In the rows, zero is written as 128.
One turn moves each row of this set onto another row. After a few examples, where does it send each row asked below?
Bugut: [112 111 140 162 119 142 168 116 117 125 154 155 127 137 159 153 136 145]
nik: [110 141 126 148 149 119 158 132 118 162 101 139 106 113 160 158 117 144]
Ziva: [ 88 145 150 148 124 127 144 150 118 106 118 143 105 131 109 153 129 137]
Kaga: [102 103 143 120 123 114 157 126 109  94 124 132  78 118 142 163 112 125]
zos: [135 110 139 150 156 146 148 141 121 138  92  90 132 123 134 163 136 117]
mis: [114  94 142 136 131 134 165 134 126 132 178 149 140 123 141 150 125 124]
pado: [126 102 142 140 146 132 135 140 124 125  76 122 154 139 133 173 118 123]
zefif: [135 129 138 153 135  99 145 117 121 121 142 139  88  98 135 128 131 104]
Difak: [150  88 123 125 139  99 148 149 152 128 120 133 119 110 144 184 119 112]
mopur: [110 109 134 147 142 127 141 158 136 144  97 100 133 137 127 171 116 135]
buto: [131 113 127 158 144 123 126 143 140 150  96 113 148 122 137 162 132 101]
mati: [116 120 156 125 151 125 118 110 124 118 134 165 148 129 118 160 127 114]
kubos: [143 110 126 140 134 102 165 129 153 140 126 129 115 124 136 197 125 138]
Molom: [125 105 147 119 146 132 143 101 133 129 147 127  77 124 145 148 116 109]
bof: [152 116 124 154 136 115 170 116 139 138  99 132  98 135 134 174 139 145]
gil: [ 92 119 115 145 102 144 146 127 136 111 135 141 120 144 147 148 136 148]
levek: [164  92 132 123 145 110 151 154 136 117  90 142 107 119 137 159 120 106]
bez: [123 115 137 123 113 148 141 139 130  89 136 155 153 123 146 157 131  97]
bovu: [102 125 121 141 133 131 176 142 118 135  69 153 105 108 137 156 125 120]
nezi: [115  92 141 113 164 141 161 131 144 135 108 144 136  95 151 167 102 123]
zazo: [114 117 156 142 120 113 147 110 146  93 119 168 101 129 132 154 104 126]
Seka: [128 116 142 133 124 109 162  94 123 107 126 161 112 110 115 162 133  87]
ros: [113  85 136 129 119 139 161 157 126 115 149 162 132 120 138 139 126  89]
Dupi: [126 129 142 160 118 145 166 132  95 126 129 161 109 146 152 131 141 121]
lupaz: [107 105 124 142 145 126 143 119  99 112 116 137 115 100 108 129 163 112]
Zeres: [121  91 123 111 136 152 144 136 100 100 127 128 118 129 143 118 138 126]
Rak: [124 108 130 119 160 140 176 143 125 144  93 141 119  91 126 145 123  94]
lig: [122 107 127 165 139 122 153 135 132 132  83 116 153 120 114 164 139 127]
ruz: [163 110 133 143 140 126 164 138 132 120  78 136  88 132 138 157 133 124]
safid: [116  93 132 133 122 142 156 152  97 119 122 161 107 140 147 119 132 102]
Natom: [129 146 130 148 117 144 167 137 112 111 130 142 125 131 113 122 151 117]
rogog: [ 97 124 132 156 138 135 106 121 140 133 141 132 104 118 152 146 141 122]
lofik: [104 106 156 117 145 166 139 133 118  95 128 122 110 113 136 170 137 101]
Vire: [124 127 124 121 132 126 130 128 121 141 169 137 140 136 139 140 131 122]
gesa: [123 134 142 148 152 123 156 123 146 147 116 156 143  96 158 175 111 129]

bovu moves to nik
Seka moves to Kaga
Natom moves to gil
And these:
Bugut moves to mis
buto moves to pado
kubos moves to Difak
mati moves to lofik

One turn moves each row of this set onto another row. After a few examples, where does it send each row asked below?
Rigif: [157 114  97 121 160 107 146 112 129 117 145 118]
dep: [138 115 123 156 103 140 120 114 112 144 119 113]
suk: [114 134 130  95 142  97 125 133 143 143 125 129]
geg: [166 146 111 110 146 135 110  99 160 145 143 122]
nodu: [149 116 144 126  90 137 134 100 136 115 122 114]
kozu: [136 143  93 121 160 102 130 122 126 118 143  98]
goga: [124 104 130  99 146 103 137 119 147 133 118 139]
tutup: [132 118 119 157 105 139 117 113 111 140 116 107]
zavin: [140 136 124 128 135 117 124  95 175 130 160 107]
meb: [119 129 107 101 146 100 131 118 150 129 102 129]
foz: [147 124 119 112 164 109 128 128 118 132 161 111]
Fofuv: [149 142 147 109 101 147 107 118 118 135 121 110]
Pap: [134 119 125 153 107 141 114 117 107 145 119 109]
laka: [127 133 128 123 105 144 113 100 129 109 102  92]
lika: [135 124 122 116 163 140 103  89 159 125 143 100]

zavin moves to geg
Pap moves to tutup
foz moves to kozu
And these:
suk moves to meb
nodu moves to Fofuv

One turn moves each row of this set onto another row. After a few examples, where does it send each row asked below?
Vuru: [120 101 129 124 139 133 106 107 114 130  62  80 142 110 150 147  93 135
 119 158 103 182 124  99 174 131 110 168 134 126 115 101  63 169 137]
Garul: [133 111 154 104 143 135 129 134 110 141  89  75 134 127 184 104 123 114
  67 153 122 185 123 124 129 128 141 160 128 105 129 122 123 134 169]
Ripum: [107  98 121  97 139 124 127 110  97 143  84  83 119 114 166 143 115 128
 120 176  94 174 111  98 184  85 118 147 112 110 113 107  64 178 120]
tefip: [115  66 145  85 127 127 134 123 126 170 104 113 141 118 185 125 110  77
 117 136 116 176  92 110 169 134 159 131 128 100 128 104 125 121 129]
dotul: [112  60 147 101 112 123 153 118 135 180 101 124 136 136 171 126 119  89
 113 137  96 181 109  95 153 118 158 127 131 101 118  89 118 127 139]
fim: [109 104 122 102 139 132 121 105  98 139  78  90 123 108 164 146 119 134
 125 178 109 182 115 100 182  94 113 147 117 116 114 111  57 162 117]
Mov: [120  80  92  81 143 114 132  92  93 160  99  89 127 161 168 125 115 111
  84 132 101 192 133  72 125 105 174 154 114  96 142 105  97 129 127]
pizo: [120  78 154  98 114 122 132 110 128 175  92 104 143 128 187 144 118  83
 124 129 103 185  92 101 160 137 158 129 136  93 122  86 126 135 151]
Niluz: [114 109 117 115 134 116 115 117 148 128 103 109 147 118 137 145  91 131
 130 180 123 170  79  90 162 105 120 176 121 110 124 126  86 135 131]
Vef: [131 101 142 111 127 122 138 132 126 150  92  86 134 148 172 106 115 129
  57 152 109 191 140 103 110 120 143 161 131  99 132 104 121 137 163]
kefo: [119 101 137 132 141 127 111  99 116 128  61  73 131 112 152 146  88 133
 114 154  92 176 131  98 165 127 117 167 138 113 110  98  70 180 138]
Mev: [110  88 129 122 140 124 140 106 117 165  73 129 117 185 165 117  96 103
 119 158  94 173 135 109 113 150 172 133 124 113 111 117  90 147 146]
gadon: [112 115 111 122 146 120 104  95 131 143  98 110 120 126 153 127  63 137
 132 181 106 167 108 100 151 116 135 170 116  88 126 119  95 147  85]
til: [115 107 124 120 133 109 120 117 151 131 109 102 143 118 133 139  86 127
 127 176 107 160  77  87 158 101 129 181 122 100 117 125  95 143 138]
bok: [120  84 101  73 162 116 118  87  85 149  86  75 132 150 182 139 106  95
  92 122 126 190 120  80 139 123 173 146 114 101 144 118  91 133 124]
rager: [114 106 141 121 163 128 129  99 112 150  71 117 122 174 170 123  94  92
 125 155 121 168 116 118 115 156 172 136 121 115 111 141  92 137 152]
tudo: [114 112 132 110 146 128 126 102  98 163  70 116 113 183 185 128 109  98
 134 166  99 175 115 124 122 153 172 129 117 105 113 123  95 154 153]
zofek: [115 118 111 122 143 128  98  97 128 143  96 112 131 116 149 127  71 141
 135 181 114 174 108 102 156 124 130 175 119  99 124 121  85 133  91]
didab: [125 101  97  75 146 110 118  86  89 155 100  78 134 160 178 144 121 101
 102 131 110 191 101  76 130 111 178 155 112  88 144 114 105 129 143]
Gali: [136 124 145 106 130 125 116 127 119 151  89  78 132 143 193 113 111 125
  74 158 115 193 122 119 115 139 146 161 131  84 138 106 136 140 159]

tudo moves to didab
zofek moves to fim
Mev moves to Mov
And these:
tefip moves to Garul
Ripum moves to til

One turn moves each row of this set onto another row. After a few examples, where does it send each row asked below?
Dazo: [121  97 110 151 124 125 131 154 123 136  95 138 127 112 114 177]
por: [122 100 101 177 120 142 117 136 126 131  99 159 114 132 124 206]
far: [ 99 106 136 116 115 152  92 128  98 114  91 160 126  96  94 179]
zibu: [133  96 140 108 118 183  95 157 136 129 107 130 120 112 131 208]
falo: [108 118 134 137 119 191  95 125 130  90 116 164 135 112 144 211]
lod: [100 133 137 138 113 135  82 132 102 112 115 167 145 100 111 177]
nof: [129 112 128  96 139 166 119 118 127 147  99 146 112  84 132 185]
Kun: [113 127  90 148 141 125  99 119 116 138 100 134 119  95 135 186]
zasi: [115 112 139 152 132 175 108 131 111 164 127 186 106 111 121 184]
mura: [124  84 131 112 132 149 116 122 131 103 102 163  94 114  96 185]
Peve: [124 114 135 129 130 211 108 113 113 148 111 129 119 118 116 186]
fakiz: [141 115 121 144 134 154 106 107 127  97 165 151 103 117 115 181]
mevil: [120 105 113 156 120 169 122 122 144 123  96 157 118 122 144 227]
vuli: [142 127 112 150 122 163 101 125 126  89 136 118  96 126 133 194]
zirob: [113 141 128 148 111 159  99 121 105 119 130 116 128 132 108 158]
tel: [136 112 135 128 135 177 101 124 128 132 167 167 103 118 121 173]
Gon: [108 142 139 144 146 145  78 116 106 141 136 142 143 100 119 180]
luzal: [136 107 123 149 127 133 110 154 138 119 152 117 122 112 121 206]

Gon moves to Dazo
tel moves to far
Peve moves to nof
And these:
zirob moves to Kun
fakiz moves to lod
falo moves to zasi

One turn moves each row of this set onto another row. After a few examples, where does it send each row asked below?
Pamad: [108 130 129 141 137 126 145  84 142 122 136 122  76 152 124 125]
lukeg: [130 107 107 128 143 135 138  96 118 159 139 149 118 117 141  88]
muga: [113  79 108 123 161 118 132 121  90 114 138 137 102 155 159 125]
kavek: [119 109  90 148 113  96 137 118 111 136 118 121 107 159 114 151]
Kega: [129 144 119  96 141 142 115 126 147 150 119 120 117 157 143 125]
Vabul: [144 137  84 131 141 102 135 113 101 130 142 119 122 147 129 138]
Kunuz: [117  79 132 123 143 134 131 147 117 145 112 141  88 144 132  94]
subi: [108  89 113 110 145  92 132 146 131 156 133 121 109 122 123 118]
gusif: [116 102 119 137 131 116 131 120 149 104  98 134  98 148 128  82]
pab: [ 95 129 110 147 133 118 100 105 143 110 148 130 115 168 142 132]
buzuf: [103  97 132 116 134  83 131 113 134 115 136 136 119 112 117 126]
fadi: [131 126 132  99 144 116 113  87 127 123 116 153 137 164 133 109]
Senur: [ 86 122 106 132 145 112 134 121 138 120 150 145 102 175 129  96]
Dof: [123  91  98 157 144 111 108 112 109 146 126 151 123 136 155  97]
vono: [150 136 120 108 137 160 122 129 117 141 135 142 104 143 143 102]
pev: [ 99  92 139 124 115 130 115 113 132 151 130 113 113 113 140 138]
mar: [107 117 130 100  93 110 133 110 104 118 153 125  98 141 125 116]
tob: [132 114 121 107 108 127 119 119 133 138 123 140 155 158 113 114]
matet: [165 121 107 132 128 112 100 129 123 138 148 123  97 167 135 104]
Mivap: [136 117 118 125 147  88 107 109 105 149 115 125  87 150 147 153]
nat: [119  87 118 133 142 139 138 107 123 161 101 159  97 163 142 114]
kupo: [118 138 145 112 136 132 131  99 120  92 124 134  90 155 126 117]
Zirad: [128 116 120 148 147 112  97 125 108 106 132 127  82 153 150 148]
Fimus: [141 109 101 113 119 139 124 133 135 114 119 146 132 117 147 141]
tukot: [123  97 126 135  97 125 119 139 109 129 112 121 100 119 125 145]

buzuf moves to Senur
kupo moves to Kunuz
And these:
muga moves to matet
kavek moves to fadi
Pamad moves to nat

One turn moves each row of this set onto another row. After a few examples, where does it send each row asked below?
bagi: [138 159 131 117 117 144 145 149 139 132 120 107 157]
Bav: [155  91 166 133 137 139 100 140 143 119 141 121 121]
Ziku: [153 133 114 149 117 114 144 147 122 106 112 107 109]
pogiv: [144 106  99 110 130 119 124 118 111 120 135 110 125]
fis: [150 131 141 104 154 100 144 154 143 104 135 126 124]
Kedi: [141 103 182 124 150 141 111 138 146 125 130 120 142]
tepez: [152 128 136 101 152 103 144 155 145 102 135 119 126]
Zofo: [132 101 164 156 144 143 109 138 129 143 149 112 125]
taguf: [124 135 136 107 149 110 138 110 106 136 123 134 140]
devom: [119 129 153 132 145 140 132 152 147 167 125 109 148]
Bovo: [145 160 126 135 121 144  95 140 126 130 131 111 138]
bova: [141 166 133 135 125 142  97 139 125 133 129 116 140]
Dos: [124  86 155 125 133 112 144 134 126 123  95 122 140]
bak: [146 103 182 133 144 134 105 136 140 125 137 134 125]
Nosa: [149  91 166 124 143 146 106 142 149 119 134 108 138]
biva: [128 132 158 149 137 126 122 147 135 169 136 138 118]
tises: [128  88 158 133 130 105 140 132 120 123 101 136 126]
loruf: [155 125 133 105 149 102 141 156 144 100 137 121 120]
vomuv: [143 135 118 136 126 123 154 148 130 107 101  90 134]
dapo: [139 122 119 120 134 106 125 111 101 129 137 141 113]
kave: [144 149 136 152 127 106 150 141 117 115 107 127 111]
tevi: [156  96 130 103  98 130 150 144 111 133 125 116 139]
gasob: [133  96 157 153 143 147 109 140 132 141 148 103 130]
Ran: [158 104 140 114  97 119 147 139 103 137 130 137 123]
Vili: [145 110 128 151 120 132 111 153 139 157 146 120 104]
poki: [133  74 141 127 125 115 138 137 127 116 101 113 133]
norun: [139 171 147 131 116 129 141 142 127 138 126 139 136]
bef: [146 117 157 109 109 118 156 137 103 144 121 143 137]
vil: [136 106 124 134 128 147 120 157 150 156 135  90 135]
mubet: [157 153 124 140  99 128 128 145 126 129 138 136 113]
tida: [156 142 108 127  99 143 132 152 137 123 132 103 134]
supep: [137  76 144 135 122 108 135 135 122 118 107 129 119]
Pivu: [127 105 169 153 149 144 113 138 130 145 145 111 134]
big: [144 110 148  98 110 129 159 142 111 140 116 120 153]
Besel: [129 100 163 150 148 148 113 140 134 143 145 101 138]
ton: [154 129 138 107 150  99 142 154 142 103 138 128 118]
Vagos: [141 162 129 134 124 144  97 140 127 132 129 109 143]
rofit: [144 163 129 137 122 141  95 139 125 132 132 116 136]
dakil: [133 152 140 138 136 115 160 143 125 116  97 110 136]
sozi: [128 119 115  98 145 124 137 117 116 127 122 104 152]

supep moves to tises
loruf moves to ton
devom moves to vil
And these:
dakil moves to vomuv
Ran moves to bef
dapo moves to taguf
Pivu moves to Besel
rofit moves to bova
norun moves to bagi
Bav moves to bak

